One turn moves each row of this set onto another row. After a few examples, where does it send each row asked below?
voge: [-27   7   6  -1  -1  16  -1 -36   3  18   0   1  23 -11 -15   9]
mogod: [ -4  12   9  12   3  20  -8 -36   2  -3   2  -6  45 -11   2 -13]
gegu: [  6   4   8 -10   4  12   3 -14  11  22 -31   8  21  -9  -3   3]
giz: [  5  24   2  10 -14  27  -8 -11   1   3  -2 -16  50 -18  17  -1]
ruso: [  6   4   9  -3  -3  32  -6  -2   5  41  -9 -11  28 -17   6  14]
minet: [-22  16  14   7   1  22  -3   2   2   3 -34  -2  17 -12  19  -5]
res: [-10  18   8 -11 -11  17  11  -7  -5  22 -24 -14  12 -17  22  15]
fos: [  6  20  11  -3  -2  25   1  -2 -11  -1 -16 -21  45  -8   9 -17]
tobok: [ -5   8   6  -2  -3  18   8 -36  -6  11  14 -27  37 -14   6   3]
zuno: [-34  13   6  -3  -8  19  -1 -17 -16  17  -7  -8  23  10  13  16]
noz: [-19  21   4  -2   5  24  -7  -9 -21  20   0  -4  43  -9  29   1]
vunip: [-20   3  23 -17   4  26 -14  -8  14   3 -27   4  27 -15  20  -1]
Lote: [ -9   1   6   6  -7  27  15   2  13  -3  -4   0  39 -19  19 -10]
Poz: [ -1  -3  23  -1   0   7  -2 -33  11   3 -17 -19  30 -17  -6  18]
Nevi: [-30  -1  26  -5 -11  14 -18  -1  -3  13 -13  -4  35   1  19  15]
Lago: [  0   6  15   2  16   2   3 -16   4   6  -8  -9  28 -11 -21   5]
zif: [-16  15   3   7   4  13 -13 -19 -21  11   6 -16  38 -14  28   5]
Nedi: [-16  -9  16  11   4  10  -8  -5  -2   0  11  -8  41   0  14  -8]
teno: [ -3  -9  16  -3  -7  12  -9 -15   0  26   9 -23  30   7   2  15]
Remam: [-10   4  -3 -17 -10  24  17 -20  19  15  -5  -5  21 -24   2  -3]
Fige: [-21   2  24  -1   1   8 -18 -24   9  -7 -25  -7  28   1  10  -3]
kag: [-23   8  11  -3  -7  36  -7  -1   4  18 -23 -15   6 -16   8  14]
vom: [ 14   7   6 -10  -4  22  -6 -17   6  18   5 -26  38  -3  -9  -1]
Zame: [-31   7   6  -4  -8  24  -7 -13  11  20 -14  -4   6 -14   1  16]
sofu: [-27  12  13   5  -1  24  -4 -25 -10  11 -15  12  45   9   5   5]
Mokaz: [-12  10   4  -2  -7  30  14  -3  -7  21   6 -31  26 -22  13   4]
govam: [  7  21   4   2  -9  36  -6  -6  -2  22   2 -15  48 -23  13   6]
pid: [-15  -2  10 -17  -1  21  -1 -11  25   7 -22   7  21 -19  17   1]
binas: [-15  18  13 -11  -9   5 -14 -25 -14  22   1 -21  21 -19  13  16]
nage: [-26   8  13  -7  -8  30  -5  12  -6  16  -6 -18  31 -11  26  -6]
zib: [ 13   8  10  -6  11  15   8 -11   2  12 -16 -20  30 -32  -2  -2]
duf: [ -6  -7  19   6   7  15   9 -10  15  -9 -18   7  42  -6  10   4]
mamim: [-21   7   4  -7  -6  18   2 -18 -19  19  -8 -24  15   4  17  18]
rig: [  0  -5  15   8  18   8  -4 -15   3   2   1 -11  36  -2 -13  -3]
teso: [ -6  14   8  -6   6  35  -7  -3  -4  27 -22   9  44  -7  22  -7]
Lesin: [-12   0  29  -4   7   8   3 -20   8  -6 -22   5  42  -4   5  15]
sut: [ 14  19   0 -12  -5  16  -1 -13  11  10  -6 -20  34 -10  -8 -12]
kugi: [-15  -5  22  -5   1   3 -12 -13   3  25 -19   5  22  -9   1  24]
Bar: [-14  22  18  10 -12  19 -19 -15 -18   1   0 -19  43  -8   7   3]
tav: [  6  14   6   9   0  27   1 -18  12   3 -26   7  38  -8  -2 -14]

Lote goes to Remam
binas goes to Bar
And these:
giz goes to sut
govam goes to vom
mogod goes to tav

One turn moves each row of this set onto another row. After a few examples, where does it send each row asked below?
Gol: [  7   7 -16 -21  21  -2  21  19  -2   2  -2   0  -3  13  -6   3 -12   3
  -5  19  -5  -6  -2  12   6  19  -8   4  -9   9   5   5   0   8   9  20
   2  -2]
rov: [ 10  -8 -20 -15  -7  -1  -5  -1  -3 -13   4   0  -4   8   1   1   2   6
 -13   1 -16   5 -22 -23  35  16   5   5  17   3  13 -12   2   1  26  -9
 -10   0]
pira: [-10 -21  -8  -1 -17   0   3   1  -3  15   4   2 -12  11   9 -10  16   6
 -24   9   4  -2  20   0   7  -6  -4  10 -11  -2 -11  19   3   8  -5  -3
  -3   5]
mamep: [  9  -4  11  -7   0  14   8   9  15  -4 -17  23   5   7 -16  10  -1 -11
 -13  -9  15   5  -4 -18   4  16  12  -6   1   9   2   5  -7   2  10 -11
  -4  -8]
nutod: [ -1 -17  -9 -23  -7  -9  -3  -9  -1  -7  14  13  11 -24   2   1  -8 -17
 -24  17   8  -1 -12   3  23 -19  -9  -7  -7  10   3  13  13  -6  14  -8
   2  -6]
fenu: [  8 -18  -5  -2 -22  -5   0  10  -8  14  -5  -3  10  -7   1  11 -11   3
  -8   5  13   6   5   5 -19   3  -7   7  18  14   2  -3 -11   1  19  -4
  -5  19]
manab: [-10  -2   2  -1 -11  -8  11   1 -23 -10   4   7   2   5  -9 -12   7  -5
  -3  22   7  -9  -5   1  -1 -20 -12   9  -4   7 -13 -10  19  21  20  -8
 -22  -1]
vasu: [ 12  -8 -10 -16   7   2  -1 -10  -7  -6  -2   6  -3  -4  -4  15  10  -2
  -1   7 -12   8 -39   7  31  14 -15   7  15  11   7  -8  15   2  33  -6
   2   7]
pusat: [ -1 -18 -22 -19   6  -9   1  -3  -1 -21  19  19  16 -14 -10   3   7   5
   6  -6   5  19 -10  22   8  26 -20  19  -1   3  -2 -10  11   4   8  -4
  -2 -11]
zaz: [  4 -14  -9 -10   5  -5 -13  14  -5  12   5  -4  -3 -16   7  19  20  -6
   5 -10 -20  -4 -13  20   1   0  -6  13 -12   8   1  -4   7  15  -6 -23
  -9  -1]
Peb: [ 26  -4 -10  -6  -7 -34   6  -5 -16   5  -1  -9  14  -4   0   7  13 -20
 -19   9   8   5 -22  22  -8   9 -17   6   0   2   0   2  12  24  13  -3
  -5   6]
Seru: [ 16 -10 -21 -16  -4   3  -4   4   4  -7   4   2   0   5   3  -2  -4   6
 -10   1 -14   9 -26 -23  32  13   8  11  13   5  12 -10  -1  -3  31  -7
 -10   8]
rulud: [ 13   2  -6  -1  -6  25   1  10   2   2 -14  17   9  -1  -8  -4  31  10
 -11  -6   2  14  -2  16  10   7  -6   1 -14   4   2  -4  -7 -11   1  14
   5  -2]
likit: [-14 -15  -7  -9  -2 -18  11 -20   8  18  -7   6  16  14  -9  11   6  -1
 -10  12   1  25   0  10 -10  23  11  14  15  11   1   1  15   9   6   0
  -2   6]
gibom: [ -7  -5 -26  -3  11 -18   8   2 -13  10  18   2  -2  24  -3 -17  20  -5
  -4  -6   7  11   1   2   9  18   7  13   4  15   0 -17  11   2  29   8
   7  10]
Sunok: [ -7  -2 -11   0 -12 -12  19 -12 -15 -10  10 -14  -1   0   4   9  17  23
  -3  19   5   2  -9  12   0  -5  -9  13  -1   3  -9  -6  13  20  16   8
 -22  -2]
falot: [  9   1 -39 -25   3   3   9   8  -1   0  13  26  15  13  -5   3   6  -7
   4  15  18   7 -13   1  -8   4 -15   1  -3  -5  -6   9  12  23  25   0
  15  -5]
milag: [  9  13 -15  10   5   8   4   3 -13 -10  -7  -1   8  15 -10  16   8  -5
  -2   5 -22  -2 -14 -21   0  -1 -20   4   0  -9   0  -6   7   2   8 -12
   3  14]
foten: [ -7 -10  -9   8  12  31  19   2  -2 -14   3   0   3  11   2  -7   2   4
 -25   8   1  14 -20  -8   3   4  -6  -7  -5   3   4  -2   8  17  19  -9
   8  -5]
gek: [ 11 -11  -7 -19  -8 -14 -12   7   5  12  -7  20  -3 -19  10   8  -2  -4
   8  -6  -5  -4  -9   4  16  -2  -3  11  -2  -2   5  15   4  17 -15 -24
  -7  -3]
Dise: [ 11  -3  -3  -3 -10  22  -3  12   4   8 -11  20  10   2  -7   1  34  13
 -12  -2   7  16  -3  17  12   6  -9   5 -12   0   7  -9  -2 -10  -2   8
   2   6]
Ritef: [  8  -4 -23 -18  -2  -2   5   5   1  10   5   4  -8  15   5  15  -2  18
  13  11  10  19  -8   6  17  29  -7  14 -13   9  -3 -19   2  13  -2  -5
   7   8]
rud: [-14  -7 -11 -25  -6 -21  14   2   7  23  -2  15   8  -1 -18   7   5 -10
 -21   8   8   5 -15  19  -1  17  20  10  10  18  -2  -4  14  15  15  -7
  -2 -10]
Tova: [-10 -12   0  -9   5 -22  12 -16   5  19  -6   2  17  11  -6   8   7  -3
 -13  19   2  23   6   8 -13  20   7  17  14  12   3   5  15   6   6  -3
  -3  -1]
Ridi: [  0 -11  -8 -11  -4  -7   9   2  -4  15  -6  13   3  -3  10   3  31   2
 -24   5  -3  -6  11  -8   4  -2  -2  -3  28  15  -2 -13   9  -6  20   4
   1  19]
bazab: [-20  -9  -1  -3  -5 -17  18   8  11 -17  13  -3  13  -4  -4   3  -2  -7
  -4  -6   1  29  -8  -4  15   1  -8 -16   4   0 -15  18   1   7   2  -4
   2  -8]
Dedar: [ -5  -2  -8   3   3 -10  -1  13   7 -18  19  -3  10  -2  -9   1   6 -15
 -13  -1  -7  23   9 -17  -2 -21  -6 -10   9   1  -9   4   6  -1  15  12
   2  -6]
Mizil: [  6  -8 -28 -13   3   0   6   5  -1 -13   6  26  10  23 -11   1  -4 -10
 -16   7  17  15 -11   2  -9   8 -17   5 -20  -8   2  15  -2  13   3 -25
   1   1]
kovop: [  7  -5   6  -3  -9  -5  -5 -18   7 -28  -7   6   2  -4   6  -6  17  -2
   1   1   6   2  10   2  16 -14 -10  17 -21   1   5  17  -2   6   8 -22
 -10   5]
sezu: [-21 -11 -15  -1 -11  24  -9  15  13  -3  11   7   7   5  11   2  -4 -17
  -8  10  16  11 -12  -1  18   9  -6  10  10   8  14 -21  10   6   7  -9
  -8   4]
pusal: [  3  -1   2  -2  -2  14  -3  16   0 -10  -6   9   5   5  -1  -1  28  15
  10   2   3  15  16   1  15  24   5  14   3  -5  -7 -16   1  -9  16   6
   1   1]
finiz: [ 20   1  -8  -7  15 -22  -3   5  -6  -1  -1   8   4  -9  13   6   0 -11
 -21   2  33  -2   1   8  20   1  21   8   0 -13  14  -1  -1   5  17  -7
  -3  15]
Tun: [-10   2 -16   7 -13  -9   2   3  -7  -8  15   9  -9  -1 -19  21   8 -11
  11   7 -19   7   4  -2   6   4  15  13  16  -6  -6   4  13   6  12  -9
 -13 -10]
pemak: [ -2   0 -13 -35   4  -8   0  16   4  12  -7  12  21   1 -10  -8   4   9
  -5   7  27  12   6   4  -2  -4  10 -10   1  -6   3   9 -10   0   3  -2
 -13 -14]
Rogil: [  1  -8  -7   2 -18  -3 -11 -13  -8  -7   9  14  19   3  -5  10  28 -11
  -8  -7  16  19 -10   0  13 -20   1   0   8   2  -3   0  15  18  16 -31
 -16   4]
Kad: [  8  13  -6  -8  -1 -29  -5  17   3   0  -5 -14  13  -8   8  15  14   5
   6  12 -13  20  -7   9  10  -4  10   8  19  -1   3  -5  20  22   5  -1
  -6   3]
Muluz: [ -7 -15  -5 -15  18 -12  -6  25   4  -6   8  24  22  -6   1   4  -2 -22
  -9  -8  -7   2 -32   5  27   3   1  14  -5  -1  -5   3   7   5  18   4
   5  -1]
gos: [ 11   2 -37 -23  -2   2   5  13   2  -1  15  29  19  14   0   0   0  -9
   7  12  16  -2 -17   3  -9   6 -16   4  -1   4  -8   7  11  20  24  -3
  12  -4]
Sego: [ -9  -4   4  -2  -8  -7  14   1 -23  -7   0  11  -2   4  -9  -8  15   0
  -5  21  10  -8   0  -5  -1 -24  -8   8  -6   4 -13 -10  24  18  21  -1
 -16   0]
Pud: [  7 -11 -12  -9   7  -3 -12  14  -5  -1   3  -2  -4 -14  10  17  18  -5
   7 -13 -23  -6 -10  18   5   1  -5  13 -14  12  -4   2   1  13  -7 -18
  -6  -2]
Gok: [  8  -4  -1 -20   2   0  14  11  -5   4 -14  16  11  -2  14  11  19  -3
  -3  13  25   9 -28  27   3  -1   7   0  -6   3   5  -1 -10  29  20  -6
 -20   3]
Fimad: [ 10  -1  -4   0  11  -4   7   8 -10   9  -2   3  19   8  26 -10  12 -21
 -18  -1  13  -4   6  -2  19  -6   4  -7 -13   5  11  -1  -8  10   9  -7
   3  23]
kodib: [ -8  -5  -8 -31   0  -5  -5  -9 -11  -8   0  18  11   3   4 -11  24  17
  -6  -2  14   7 -15   6   5   3   7 -20   5   1   4 -14   2  11 -16  -1
   7  11]
sed: [ 11 -13 -11  14  -2 -10  10  20   0   4   5   5   1   0   3  19   3 -13
  -4   7 -10   4   1   5  12   8 -13  31 -11   7  -3  18   9 -11  30 -10
 -11  -7]
pigep: [ 26   1  -7 -22  14 -34  10 -12  -8   1  -7   5   0  -9 -11  -1  21   5
 -11  -4  -8   4   4   5  12  -4   0   5  -9  -1 -15   9   0  16  24   2
   7   4]
kagab: [ -8   5  -9 -13  17 -13  13   1   9 -14  -1  16   2   3   1  -3  28 -12
  -8   4  -9  15 -24  -4  21  10   9   4 -13 -20  -5   1  16  16   3  -6
   3 -23]
gaf: [ 14   4  -3  -6  12 -28  -5   1  -8  -6  -6   7   1  -8  16   7   8 -13
 -21   2  27  -7   3   6  25   2  16   4   1  -9  12  -8  -2   6  15  -9
   1  12]
masit: [-18  -8   4  -5   2 -18  19   9  12 -18  13  -2  14  -6  -1   7  -1 -11
  -7   1   2  28  -1  -6  16   0 -14 -10   1   1 -13  19  -6   6   2  -6
   3  -9]

Pud goes to manab
zaz goes to Sego
Tun goes to kovop
And these:
Kad goes to pira
Gol goes to sezu
rud goes to pusal

